q_162: [-39.8 -91.5  42.4  23.2]
q_438: [-24.2 -43.4  66.2  14.7]
q_712: [-30.4 -61.9   8.4  -3.0]
q_763: [ -0.6 -26.3 -58.2 -23.4]
q_987: [-21.5  93.5  93.5  93.5]
q_970: [-21.6 -72.9  24.5 -16.8]
q_44: [-42.5 -58.1  23.2 -16.3]
q_628: [ 66.1  53.4  53.4 -26.7]
q_924: [ 19.3 -17.8 -42.1 -60.2]
q_614: [  8.4 -61.9 -30.4 -15.3]
q_109: [ 61.6 -35.1  53.4 -26.7]
q_755: [  9.6  24.5 -16.8 -72.9]
places q_987: [-21.5] => 0
places q_987: [93.5] => 1 2 3
start: [ 61.6 -35.1] => q_109, 0
start: [-72.9  24.5 -16.8] => q_970, 1
start: [-30.4 -61.9   8.4] => q_712, 0
places q_628: [66.1] => 0

q_120: [ 88.9  88.9  57.3 -30.2 -30.2  88.8   1.5  88.9]
q_694: [-1.7 -1.1  2.0 15.5 -1.4 76.7 76.7  9.7]
q_609: [11.5  1.3 11.5 11.5  1.3  1.3 11.5 76.5]
q_870: [ 11.5  -2.0   1.3   7.2 -12.1  -3.2  11.4   1.0]
q_421: [-0.4  0.7 -0.5 11.4 -6.4 91.5 22.8 -0.4]
places q_609: [11.5] => 0 2 3 6
places q_421: [-0.4] => 0 7
places q_120: [88.9] => 0 1 7
places q_870: [7.2] => 3
start: [11.5  1.3 11.5] => q_609, 0
start: [ -2.0   1.3   7.2 -12.1  -3.2  11.4   1.0] => q_870, 1

q_8: [  5.3  -2.2 -40.4  12.1 -10.9 -24.8 -29.0   0.5   0.0 -29.9]
q_246: [-29.0  -2.2 -40.4   5.3 -24.8 -10.9  12.1   0.5   1.0 -11.0]
q_521: [-75.3   0.9  24.0 -75.4 -16.5  -5.9  -1.4  24.0   0.0  17.5]
miss q_521: [ 24.0 -16.5   0.0  17.5  -5.9 -75.3  -1.4   0.9  24.0] => [-75.4]
places q_521: [0.9] => 1
start: [-75.4 -16.5] => q_521, 3
start: [0.5 0.0] => q_8, 7
start: [ 12.1 -10.9 -24.8 -29.0   0.5] => q_8, 3
start: [  5.3  -2.2 -40.4  12.1 -10.9 -24.8 -29.0] => q_8, 0

q_573: [-53.9  -8.3 -11.5  11.3  45.6   0.0  53.7 -15.7  53.7 -10.1  42.1  -3.8
  -0.7  -0.4  13.2   0.0]
q_634: [-15.7  45.6  11.3  53.7 -11.5  -8.3 -53.9  53.7  -0.8  -0.8  42.1  -3.8
  -0.4  13.2  -0.7   0.0]
q_29: [ 25.5 -34.4 -32.2   0.0 -11.3  -1.3 -32.3   4.1   1.7  37.5  43.7 -24.2
  -8.9   0.0   1.9   0.0]
q_850: [-11.2  43.6  11.3  43.6 -11.2  -7.4  -0.4 -27.3  43.6  17.9 -35.1 -11.2
 -11.2 -14.1  -1.4   0.0]
q_81: [  6.6 -20.9  -7.5   0.0  15.9  17.3  23.0  24.9   0.6   8.5   0.1  -8.7
  -0.7  -8.4   2.0   0.0]
q_269: [-15.9 -32.3  -3.6   0.0  -3.5  -3.7 -15.8 -32.3  -0.8 -17.3 -32.3  53.8
 -32.3  12.8   1.1  53.8]
places q_850: [43.6] => 1 3 8
places q_634: [53.7] => 3 7
places q_269: [-32.3] => 1 7 10 12
start: [53.7 -0.8 -0.8 42.1 -3.8 -0.4 13.2 -0.7] => q_634, 7
start: [-15.7  45.6  11.3  53.7 -11.5  -8.3 -53.9  53.7] => q_634, 0

q_637: [ -4.1 -12.5  -9.8  28.1  -9.7]
q_680: [-34.5 -34.4 -34.5  28.1 -34.5]
q_922: [28.0 -6.3 -7.7 -1.6 29.3]
q_367: [-34.6  -0.9   3.0  -2.1  24.7]
q_9: [72.2 10.5  3.1 -6.4 57.1]
q_414: [ 10.3 -56.7   2.6  41.1  -5.8]
start: [-9.8 28.1] => q_637, 2
start: [28.1 -9.7] => q_637, 3
places q_680: [-34.5] => 0 2 4
miss q_922: [-6.3 29.3 -1.6 28.0] => [-7.7]
start: [ 2.6 41.1] => q_414, 2
miss q_637: [ 28.1 -12.5  -9.7  -4.1] => [-9.8]
miss q_637: [ -4.1  28.1  -9.8 -12.5] => [-9.7]

q_229: [  6.2  25.6   0.0   1.5  -0.5  15.0  30.7 -11.8]
q_618: [-15.4  58.3   0.0 -40.2   1.3  56.9  41.1   8.9]
q_374: [ 20.7 -84.4 -84.4  39.2   7.1 -84.4  -1.1 -84.4]
places q_374: [-84.4] => 1 2 5 7
miss q_374: [-84.4   7.1  39.2 -84.4 -84.4 -84.4  20.7] => [-1.1]

q_154: [-22.4 -60.5  38.4  18.5   2.8  18.7  41.4  27.5  72.0 -14.9]
q_984: [  2.8   1.3  -3.9   2.6  -6.9   7.7 -11.8   2.6  -4.3   5.9]
q_484: [-39.7  14.9  -0.8 -14.2   8.2  30.8  14.6  14.4  27.4  -6.9]
q_268: [  6.7   1.6  -8.0  -3.9  -5.2 -15.4   1.5 -16.1 -18.9  10.0]
miss q_268: [-16.1   1.5  -5.2 -18.9 -15.4  10.0   6.7  -8.0  -3.9] => [1.6]
start: [-22.4 -60.5  38.4  18.5   2.8] => q_154, 0
miss q_268: [  6.7  -5.2  10.0  -3.9  -8.0   1.6 -18.9 -15.4 -16.1] => [1.5]

q_523: [ 17.8 -65.6  81.4  53.0  18.9  40.6  53.0  35.3  46.5]
q_276: [ 17.1  81.5  17.1  35.2  17.4  39.2  81.5 -66.8  81.5]
q_474: [ 17.8 -65.6 -30.1  77.6 -39.5  56.7  47.5  24.8 -53.6]
places q_276: [81.5] => 1 6 8
places q_523: [35.3] => 7

q_622: [ 1.3 28.1  5.2  8.9 -7.3]
q_878: [-31.8 -21.1  -9.4 -80.0  -9.5]
q_306: [-0.3  5.0 -0.2  5.3 -3.0]
q_121: [-31.8 -21.1  51.3  51.3  -9.5]
q_718: [ 19.7   5.0   6.4  21.9 -21.6]
q_83: [  6.1   3.5  41.6 -26.8  -4.6]
q_299: [-18.5   4.4   3.0 -28.4   1.2]
q_486: [  7.9 -10.2 -15.6  24.1  -0.9]
q_604: [-21.0  31.3  52.0  65.9  66.0]
q_297: [19.7  5.0  6.4  9.8  5.8]
miss q_604: [ 31.3  52.0 -21.0  66.0] => [65.9]
miss q_878: [-31.8 -80.0  -9.4 -21.1] => [-9.5]
miss q_299: [-28.4   1.2 -18.5   3.0] => [4.4]
start: [  4.4   3.0 -28.4   1.2] => q_299, 1
places q_121: [-21.1] => 1
start: [  6.1   3.5  41.6 -26.8] => q_83, 0
start: [9.8 5.8] => q_297, 3

q_358: [-58.8  26.3 -51.5  35.6 -16.7   6.2  43.0 -17.3 -14.3]
q_36: [-30.1  30.8  -9.1  35.2 -53.3  -1.8  19.4 -46.6 -17.0]
q_976: [ 12.4  54.5 -50.6 -25.8  -6.5   4.7  17.0 -46.4 -20.3]
q_319: [ 50.0 -33.8  13.1  39.5 -70.6 -47.5  44.5   4.6  37.0]
q_328: [-50.6  54.5 -25.8   4.7  -6.5  17.0  12.4  -4.8   2.0]
q_452: [-50.6  54.5 -25.8   4.7  54.5  17.0  12.4 -32.9  -1.8]
q_240: [ -7.0   0.9 -15.1  21.5 -28.6 -17.7  33.8  -9.2  21.7]
q_849: [-31.0  54.8   4.6   7.2 -25.9  20.2  -8.5 -46.4 -30.9]
q_207: [-43.1  30.2 -45.9  -6.1  33.3  12.1  28.8   8.0 -43.0]
q_917: [ -7.0   0.9 -30.1   8.1 -15.0  -3.7  28.1  -8.6  -4.0]
q_696: [ -1.9  12.7  -3.7 -30.1   8.1 -15.0  -6.2  -7.7  44.0]
start: [-50.6  54.5 -25.8   4.7  54.5  17.0  12.4] => q_452, 0
start: [ -3.7 -30.1   8.1 -15.0] => q_696, 2
start: [ 39.5 -70.6 -47.5  44.5] => q_319, 3
places q_452: [54.5] => 1 4
miss q_207: [-43.0 -45.9  -6.1   8.0  30.2  12.1  28.8  33.3] => [-43.1]
miss q_849: [ 20.2 -30.9  -8.5 -25.9   7.2  54.8   4.6 -46.4] => [-31.0]

q_410: [ 23.5 -50.6  57.3 -46.5  26.8  20.8 -51.4  81.6 -51.3]
q_776: [-19.5 -22.3 -75.2  76.7 -59.3 -70.3 -76.4  33.6 -18.7]
q_767: [-70.9 -81.7  55.4  66.3 -50.4   8.3 -72.5 -79.6 -27.4]
q_883: [ 41.5 -30.0 -34.3 -85.9 -23.6 -65.9  70.6  20.4 -11.4]
q_325: [-24.2  30.7   0.2 -68.5  31.4 -74.1  62.5  76.3 -23.2]
q_380: [-30.4  15.2 -48.1  -7.9  68.6  21.1  35.5 -40.2 -64.0]
q_819: [-30.0 -34.3 -85.9  41.5  24.5 -45.5 -64.1  30.1 -42.8]
q_28: [ -6.1  12.4  66.6 -66.9  37.6  47.1 -76.7  73.1  68.7]
q_966: [-31.7 -56.3  63.8   9.8  -6.5  39.1  83.9  11.8 -20.4]
q_886: [ -7.4   7.4  56.1  12.8  49.5   4.4  11.7 -73.0 -86.5]
q_249: [-17.8  42.1  26.8 -53.7 -72.3  78.4  34.6  74.2 -23.4]
q_568: [ 84.4  38.7 -64.0  63.1  59.6  22.6  69.7  40.6  60.4]
start: [ 41.5 -30.0 -34.3 -85.9] => q_883, 0
start: [ 66.3 -50.4   8.3 -72.5] => q_767, 3
miss q_776: [-59.3 -19.5  76.7 -18.7 -76.4 -75.2 -70.3 -22.3] => [33.6]

q_858: [-17.1   8.5 -17.2 -21.2  45.6 -22.8  40.1 -15.6 -17.1 -17.1 -17.0  71.4]
q_284: [  7.3 -14.7 -19.8 -11.5 -23.6  31.6  20.8  -8.0  64.1  -2.0 -53.0  37.7]
q_754: [ 14.2 -17.8 -40.1   8.1 -63.5  52.9  -3.6   8.4  19.8  16.4   2.0 -66.8]
q_750: [ 19.7  19.7  38.4  68.2 -28.6  19.7  -2.2  -2.2  -2.2  -6.0  -2.2  68.2]
q_835: [-17.1   8.5 -17.2 -21.2  45.6 -22.8  40.1 -15.6  51.0 -21.4  -2.2  68.2]
miss q_835: [-15.6 -17.1  45.6 -22.8 -21.4  -2.2   8.5  40.1 -21.2  68.2 -17.2] => [51.0]
places q_750: [68.2] => 3 11
places q_858: [8.5] => 1
places q_750: [19.7] => 0 1 5
miss q_754: [-40.1 -66.8   8.4  14.2   2.0 -63.5   8.1  19.8  52.9  -3.6 -17.8] => [16.4]

q_839: [-18.5 -18.9   5.4 -40.2 -18.9  -6.4 -92.3]
q_555: [ -6.4 -17.0  -6.4  -6.4  -6.4  -6.3 -17.0]
q_467: [-10.0 -18.9 -40.2   5.4  -6.4 -18.9 -86.7]
q_836: [ -6.4 -63.4  -6.3   5.4  -6.4 -63.4  -6.4]
places q_836: [-6.4] => 0 4 6
places q_839: [-18.9] => 1 4
places q_555: [-6.4] => 0 2 3 4
start: [-18.9 -40.2   5.4  -6.4 -18.9] => q_467, 1
places q_836: [-63.4] => 1 5

q_415: [ -4.7  -0.7  29.7  52.3   0.0   7.6 -66.0  21.4  38.1  25.4  19.5 -93.7
  36.5  -3.9  46.9   7.2 -56.1  36.2 -34.4   3.5  24.5   5.5  10.4  -6.7
  -3.8  52.3   8.1  -3.5  77.1  20.5  -3.1  -6.7]
q_642: [  8.0  -1.4  25.7 -20.9  18.5   0.4   2.1  36.5   2.2 -13.2  -6.3 -10.3
  26.1   8.5 -53.6  -9.5 -11.2  29.2 -26.2 -26.4  -7.2  16.4 -21.2   4.5
  52.8  22.8  15.2   2.2  20.1  10.7 -30.6  10.1]
q_701: [ 22.0   1.3   2.2 -11.0 -12.5  19.4  14.2  10.3 -22.1  -5.6   4.9  -0.9
   2.1  23.3 -14.5 -10.4   2.9 -46.4   9.9  24.5  -3.3  27.7 -31.8  23.2
  31.9  -6.4  25.3   4.2   1.3   2.9  -5.0   0.5]
q_721: [  0.0  -3.8   8.5 -70.9  10.4  -9.1  10.2 -15.2 -37.5  50.7  -4.2  30.8
  55.6  15.7   0.1  -3.8 -29.4   9.4   0.2 -28.5  21.3 -48.9  19.5  -3.7
  46.5 -29.5 -20.6   2.2  -4.6 -35.6  15.1  -0.9]
q_230: [  4.3  -2.5  36.4  17.0  -1.1   7.9 -48.6  -6.3  34.9   7.3  -4.3 -66.8
  38.5 -32.4  24.8   4.0 -26.6  47.8 -25.7 -26.6  19.8   0.1  -5.7   0.3
 -16.5   4.4 -12.7  -0.2   9.1 -11.2  -8.5   1.3]
q_112: [-20.1   0.3 -27.9  27.9  35.5 -10.7 -10.9 -10.2  -5.6 -27.6 -74.5 -34.5
  47.8  28.2 -86.8   6.5 -63.4 -50.5 -36.6 -35.7 -59.9  17.5 -58.6  -9.2
  29.6  23.8  32.4  -3.0  21.9  20.7 -39.3  -4.2]
q_267: [-17.6   1.9   3.7  -8.2  32.1   5.9  15.8  -5.2  14.5 -32.6  -0.2   0.6
  12.1  11.6 -18.7   1.9  -8.3  26.6 -10.7 -24.2 -56.0 -20.3   1.9 -16.9
  28.5  -2.1  -4.3  -4.0  13.7 -13.7  17.5   1.9]
q_52: [ -4.4  -0.5  22.4 -16.6  49.7  -1.5 -61.8   9.9 -51.6  60.5   1.6  68.1
  14.6  33.0 -10.6  21.7  18.0  -6.7  -4.8  36.4  25.0  -8.7  -1.2   4.1
  65.6  17.2  17.9   0.0  50.8  41.1  31.3  -2.8]
q_783: [-36.6 -35.7 -59.9  17.3 -58.6  -9.2  29.6   2.5  13.4 -30.8  16.9 -16.8
   5.5  -3.6  -4.7 -24.8  12.0  51.5 -32.6   4.7  14.0   6.9  57.5  -5.5
 -21.6 -33.6 -10.5   1.5  18.4  21.1  -2.7   1.4]
q_151: [-10.1  -0.4  19.4  -4.7  -0.8 -12.9 -42.6 -11.3  49.2  12.3  -7.8 -56.6
 -19.2 -21.1  46.9 -11.4  22.1  15.0 -19.1 -18.3  11.7 -14.9  -9.4 -12.9
 -48.2 -29.6  -5.4  -3.6  14.0 -34.6  -2.2 -10.1]
places q_230: [-16.5] => 24
start: [-36.6 -35.7 -59.9  17.5 -58.6  -9.2  29.6] => q_112, 18
places q_267: [1.9] => 1 15 22 31

q_265: [33.9 43.6  5.0 42.9  1.6 14.0  1.5]
q_848: [  8.1 -42.3   4.9 -21.0 -31.6 -21.7 -36.6]
q_3: [  9.0  15.5 -15.2  46.5 -41.5  19.5 -42.1]
q_27: [ 25.2 -74.4  -0.4  38.8   4.5  13.2 -18.2]
q_669: [  5.3  35.5 -13.1  35.5 -39.3   5.3 -36.7]
q_258: [-49.7  11.8  11.3 -71.5 -21.7  27.6  26.4]
q_45: [ 43.7 -73.1 -73.1  43.7   8.1  43.7  43.7]
q_595: [-49.8  20.5   7.2 -69.5 -23.8  25.0  21.1]
miss q_265: [42.9 14.0 33.9  5.0 43.6  1.5] => [1.6]
places q_669: [-36.7] => 6
places q_669: [35.5] => 1 3
places q_45: [43.7] => 0 3 5 6

